128 stands for zero in the data rows.
Some points:
[115 132 119 119  85 146 107 123 165 134 108 130 171 114 128 147 133  69 145  91 181  99 173 114 127 113  98 142 160  95 105 151 137 107 131 140  94 127 141 110 147 113 157 120 125 114 184 112 154 130 136 136 140 122 109 123 119  81 116 106 125 135 120 154]
[101 175 125  84  64 148 129 163 149 135 117 136  83 120 129 144 113 121 124 121 113 135 101 129 118 125 158 129 112 113 141  95 120 133 139 125 149 140 174 161 130 160 123 112 132 117 167 154 127 125 106 175 115 130 153 132 105 135 134  79  71  87 130 156]
[117 100 146 109 175 130 162 145 125 120 148 135 160 113  95 127 159 138  89 113  93 139 139 143 135 118 136 138 157 122 105 116  84 110 136 139 155 113 128 125 132 133 176 130 128 106 175 122 132  98 105 182 118 143 111 136  78 149 100 106 169 122 170 133]
[123 111  74 119 111 131 142 100 119 161 130 130 122 163 141 122 160 100 105 125 128  93 108 145 147 143 173 129 119 180  80 115  87 140 120 122 156 124 156 158 143  78 116 187 113 135 108 121 119 119 149 140 126 146 107 114 145  99 132 106 106 112 134 141]
[123 147 114  96 112 195 126 110 154 142 148 118 147 143 138 107 106 137 134 158 125 160  90 122 161 133 112 153 122  98 146 123 127 136 130 136 151 145 143 119 124 114 118 148 124 103 130 119 116 154 154  95  81 146 137 130 114 104  95 114 183  85 139 102]
[173 134 115 137 152 125 156 137 166 110 143 116  93 161 139 117 121 147 130 112 129  60  73 134 114 100 144 126 146 123 140 143 142 152 155 117 111 119 114 159 159 119 114  79 119 112 139  97 135 162 130 124 143 154 123 112 125 162 102  90 169 100 116 178]
[102  77 123 102 129 201  99 127 100 146 115 174  97 151 159 131 135 118 101  93 138 134  95 112 150 144 112 121 149 110 147 122 110 148 145 135 150 122 114 158 106 119 133 117 120  84 147 105 121 139  82 152 116  97  82 139 160 171 151  91 128 123 135 132]
[113 108 112 184 122 130 130 141 115 107 133 156 165 129 148 135 130 122 148 188 157 140 112  98 164 114 139 101 142 174 162 160 124 148 132  92 154 100 164  98 176 124 124  76 129 132 168 143 105 150 127 178 141 113 134 128 135 145 134 161 115 125 145 121]
[155 114 187 113  96  98 122 170 104 106 132 145  79 156 130 148 131 100  80 156 144 113 159  85 138 120 127 159 132 118 126 109 115 158 151 148 161 139 133 153 113 115 121 120  97 113 126 128 158 128 132 117 104  99 148 113 131 128 120 130 151 107 133  95]
[141 111  98 106 137 129 159 125  80 109 137  75 134 103 122 140 130 152 129 128 137 104 125 127  76 139 111 127 117 119 173 115 131 146 140 145 125 162 165 116 119 100 152 126 123  67 143 142  92 150 106 133 162  96 140 131 179 103 127 130 109 134 148 122]
[141 103 133 119 123 157 159 115 135 130 170 108 107 131  82 103 136  93  71 129 147 155 115 139 103  95 116 112 138 126 159 109 148 107 145  76 101 115 141 189 141 126 140 130 145 131 132  98 129 112 142 163 112 112 145 126 157 114 156  95 124 121 111  80]
[112 139 130  99 152 161 148  97 194 139  96 127 123  86 100 116 131 113 135 165  95 128 158 107 145 101 126 142 138 147 104 129  73 129 115 129 127 140 112 119 130 109 140  90 151 107 109  91 140 134 101 136 147  87 168 139 158 163 126 126 115 146 114 141]
[ 71 159 140 125 149 133 117 156  95 155 145  86 139 150 130 138 120 162  86 130 153 143 154 116 143 145 147  89 150 103 114 148 112 104 156 128 111 142 122 168 129 127  57 104 149 131  85 118 152 138 133 141 147 130 120 148 132 140  89  96 111 153 177 148]
[132  89 118 109  95 141 142 111  93 115 137 129  94  85 117 150 109 123 144 145 128 112 102 135 119 142 116 141 164 136 161 175  97 107 106 118 125 149 124 142  90 103 109 107 156 176 140 104 167  94 129 159  80 104 118 114 123 144 119 123 148  81 158 172]
[116 144 122 149 125 155 136  90 112 175 137 103  88 136 137 175 147 107  90 133 143 128 110 160 124 157 152  95 151 101 143  84 135 129 132 144 124 137 120  88 156 133 126 131 100 149 153  99 142 107 134 135 166 101 180 142 111 158 145 142 171  88 125 138]
[108 105 143 115 133 104  97 127 138 147 107  81 109 157 106  84 117 150 147 110 103 158 141 102 105 137 112 121 116 117 158 126 136 154 126 105 161 102 141 108 103 106 107 112  98 152 121 134 145 109  89 151 154 125 103 114  95  98 166 123 140 150  88 155]
[112  63  72  80 119 108 146 134 114 100 133 131 134 141 167 110 112 115  99 134 127 139 130 130 113 101 118 131 153 126 157 116 125 140 124 134 137 132 124 104 129 198 151 141 128 185 112  83 131 147 156 115 146 122 151 168 117 131  98 114  99 137 100 153]
[105 125 152 123 121 132 137  91 131 138 137 119 141 154 140 172 134 113 136 111  96 125 129 102  92  85 141  96 120 191 150 133 134 159 155 112 145 164 104 129 102 134 122 149 154 129 159 135 179 121 110 121 105 101 100 174 136 155  93 107 139  75 121 111]
[113 161  90 132 148 112 123 112 134 117  81 131  98 134  92 146 173 146 103 120 200 132 128 149 160 113  61 158 117 156 142 117 132 176 129 104 152 124 141 124  73 135  93 148 148 132 171 100 145 129 121 175 110 160 162 150 146 154 108 100 138 124 132 133]
[105 105 130 157 106 151 178 143 126 149 118 109 109 142 126 157 177 159 152 116 110 108 135 127 119 145 107 145 172  89 132 114 122 145 142  97 147 108 148 133 163 157 115 167 189 117  99 127 162 178 130 135 118 121 139 117 132 156 158 116 151 109 117 123]
[158 146 103 130 125 167 117 109 111 129 132 128 128 120 165 134 166 125 104 112 123 166 160 115 109 130 112 149 109 153 167  88  99 161 109 116  84 133  85 141 106 116 140  97 135 130 127 156 115 173 146 143 120 114 114  97  71 130 154 104 125 151 131 144]
[158 127 133 138 123 137 104 151 166 154 120 118 120 147 135 137 136 103  94 119 106 113  68 164 127 115 115 135 159 173 138 121 104 108 121 156 125 148 168 119 112 171  97 125 156 140 133 138 134 125 125 117 117 136  96 121 152 130 142 154 125 173 171  95]
[124 145 131 144 128 132 132 151 143 151 155 167 143 143 125 118 112 156 101 112 153 107 151 152  84 161  64 119 158 153 144 146 101 141 151 127 131 148 140 128 150 104 122 154 120 144 118 130 104 123  85 107  96 140 169 135 116 177 163 119 123  80 120 157]
[140  98 155 124 109 164 145 195 141 135 122 102 133 142 181 133 157 158 140 137 136 161 131 114 127 135 147 119 160 160 138 116 114 175 135 153 110 136 144 133 119  84 132 124 172 154 178  95 116  74 161 154 142 160 140 119 169 137 131  95 137 109 129 121]
[122 108 120 110 118  98 125 147 141 168 131 131 136  91 157 153 106 148 119 158 112 115 131 145 116 116 107  73  79  97  91 123 146 159  94 106 132 139  93  98 119 121 117 122 143 112 149  90 132 157 132 156  82 124 101  94 136 134 137 128 114 112 121 115]
[148 117 110 146 144 122  76 133 131 131 141 147 105  86 111 117 126 131 172 129 116 120 130 141 141 130 141 117 128 105 157 110 101 133 191 120 126 113  67 141 111 137 134 169 138 135 147 161 128 109 156 137 139 102 128 106 158 156  99 136  96 110 108 140]
[132 122 110 165 167 124 148 140 124 111  83 129 161 151 136 168  89  88 119 111 130 150  94 113 125 148 147 114 115 101 161  96 127 145 144 139 114 120 128 155 118 116 146 143 145 136 115 116 155 117  92 164  62 128 174 138 160 101 146 101 156 133 145 156]
[130 148 126 142 142 152 130 132  99 114 106  89 131 122 156 115 143 115 123 110 130 101 109  94 100 150  90  95 104 133 130 115  67 121  87 139 133  76 154 134 132 142 133 119 124 114 147 122 142 106 144 129 101  90 123 108 137 159  73 122 115  96  73 113]
[ 93 132 143 108 105 114 146 107 103 116 100 119 172 174 106 118 111 115 117 177 117 122  90 132 110 150  85 113 143 111 127 104  81 172 143 127 120 109  87 148 115 146 144 112 147 108 179 136 139 134 190 117 130 131 131 142 156 127 170 132 117 121 133 178]
[132  92 134 106 121 158 116 124 156  94 122 117 118 115 150 115 163 147 136  79 124 141 116 127 114 168 124 112 131 150  76 125 152 132 116 100 121 111 115 150 136 151  99 125  86 128 162 145 138 141 146 130  99 126 180 145 155 111 122 191 113 130 169 135]
[127 156 133 138 133 150 164 165 109 138 166 142 133  93 129 163 168 131 147 152 130 132  70 126 136 127 118 101 177 118 127 115 152 165 102 114 119 108 139 153  78 102 153 130  67 146 120 110 181 121 115  96 129 145 119 153 123 139 135 101  93 158 116 125]
[ 74 144 127 142 121 188 135 158 126  94 115 118  61 147 141 132  84 112 121 116 115  93 128 138  97 118 125 129 131 159 141 141  98 151 118  92 128 127 110 127 128 105 158 177 110 127 134 114 147 125 149 147 135 165 136 137 127 125 127 137 135 156 177 100]
[ 93 100 149 131 141 116 149  91 122 130 127 123  60 135 154 170 145 119 121 150 121 172 105 137 110 104  93 146 120 104 146 134 118 146 132 116  88 104 152 142 168 125 134 119 120 117 133 141 112  72 115  86 105 155 112 121 139 133 109  86 103 128 151 146]
[120 128 166 111 153 124 120 121  87 163 145 117 105 147 169 116  96 164 144 108 148 122 118 139 173 132 120 159 102 157 113 142 145  91 120 132 112 127 115 122 129 158 193 110 143 126 140 159 168 129 132 150 133 132 149 120 144 147 162 109 120 120  85 140]
These points spread out most along one direction. For each point below, how far along it does it lie, from 0 to 99? 50 is the average, and the first point above lies past it. One standard deviation of the points above along it is 16.
[112 139 130  99 152 161 148  97 194 139  96 127 123  86 100 116 131 113 135 165  95 128 158 107 145 101 126 142 138 147 104 129  73 129 115 129 127 140 112 119 130 109 140  90 151 107 109  91 140 134 101 136 147  87 168 139 158 163 126 126 115 146 114 141] 73
[120 128 166 111 153 124 120 121  87 163 145 117 105 147 169 116  96 164 144 108 148 122 118 139 173 132 120 159 102 157 113 142 145  91 120 132 112 127 115 122 129 158 193 110 143 126 140 159 168 129 132 150 133 132 149 120 144 147 162 109 120 120  85 140] 72
[ 71 159 140 125 149 133 117 156  95 155 145  86 139 150 130 138 120 162  86 130 153 143 154 116 143 145 147  89 150 103 114 148 112 104 156 128 111 142 122 168 129 127  57 104 149 131  85 118 152 138 133 141 147 130 120 148 132 140  89  96 111 153 177 148] 36
[122 108 120 110 118  98 125 147 141 168 131 131 136  91 157 153 106 148 119 158 112 115 131 145 116 116 107  73  79  97  91 123 146 159  94 106 132 139  93  98 119 121 117 122 143 112 149  90 132 157 132 156  82 124 101  94 136 134 137 128 114 112 121 115] 74
[132  89 118 109  95 141 142 111  93 115 137 129  94  85 117 150 109 123 144 145 128 112 102 135 119 142 116 141 164 136 161 175  97 107 106 118 125 149 124 142  90 103 109 107 156 176 140 104 167  94 129 159  80 104 118 114 123 144 119 123 148  81 158 172] 44
[112  63  72  80 119 108 146 134 114 100 133 131 134 141 167 110 112 115  99 134 127 139 130 130 113 101 118 131 153 126 157 116 125 140 124 134 137 132 124 104 129 198 151 141 128 185 112  83 131 147 156 115 146 122 151 168 117 131  98 114  99 137 100 153] 66
[117 100 146 109 175 130 162 145 125 120 148 135 160 113  95 127 159 138  89 113  93 139 139 143 135 118 136 138 157 122 105 116  84 110 136 139 155 113 128 125 132 133 176 130 128 106 175 122 132  98 105 182 118 143 111 136  78 149 100 106 169 122 170 133] 45
[ 93 100 149 131 141 116 149  91 122 130 127 123  60 135 154 170 145 119 121 150 121 172 105 137 110 104  93 146 120 104 146 134 118 146 132 116  88 104 152 142 168 125 134 119 120 117 133 141 112  72 115  86 105 155 112 121 139 133 109  86 103 128 151 146] 35
[130 148 126 142 142 152 130 132  99 114 106  89 131 122 156 115 143 115 123 110 130 101 109  94 100 150  90  95 104 133 130 115  67 121  87 139 133  76 154 134 132 142 133 119 124 114 147 122 142 106 144 129 101  90 123 108 137 159  73 122 115  96  73 113] 68
[141 111  98 106 137 129 159 125  80 109 137  75 134 103 122 140 130 152 129 128 137 104 125 127  76 139 111 127 117 119 173 115 131 146 140 145 125 162 165 116 119 100 152 126 123  67 143 142  92 150 106 133 162  96 140 131 179 103 127 130 109 134 148 122] 65
[101 175 125  84  64 148 129 163 149 135 117 136  83 120 129 144 113 121 124 121 113 135 101 129 118 125 158 129 112 113 141  95 120 133 139 125 149 140 174 161 130 160 123 112 132 117 167 154 127 125 106 175 115 130 153 132 105 135 134  79  71  87 130 156] 42
[115 132 119 119  85 146 107 123 165 134 108 130 171 114 128 147 133  69 145  91 181  99 173 114 127 113  98 142 160  95 105 151 137 107 131 140  94 127 141 110 147 113 157 120 125 114 184 112 154 130 136 136 140 122 109 123 119  81 116 106 125 135 120 154] 73
[123 111  74 119 111 131 142 100 119 161 130 130 122 163 141 122 160 100 105 125 128  93 108 145 147 143 173 129 119 180  80 115  87 140 120 122 156 124 156 158 143  78 116 187 113 135 108 121 119 119 149 140 126 146 107 114 145  99 132 106 106 112 134 141] 31
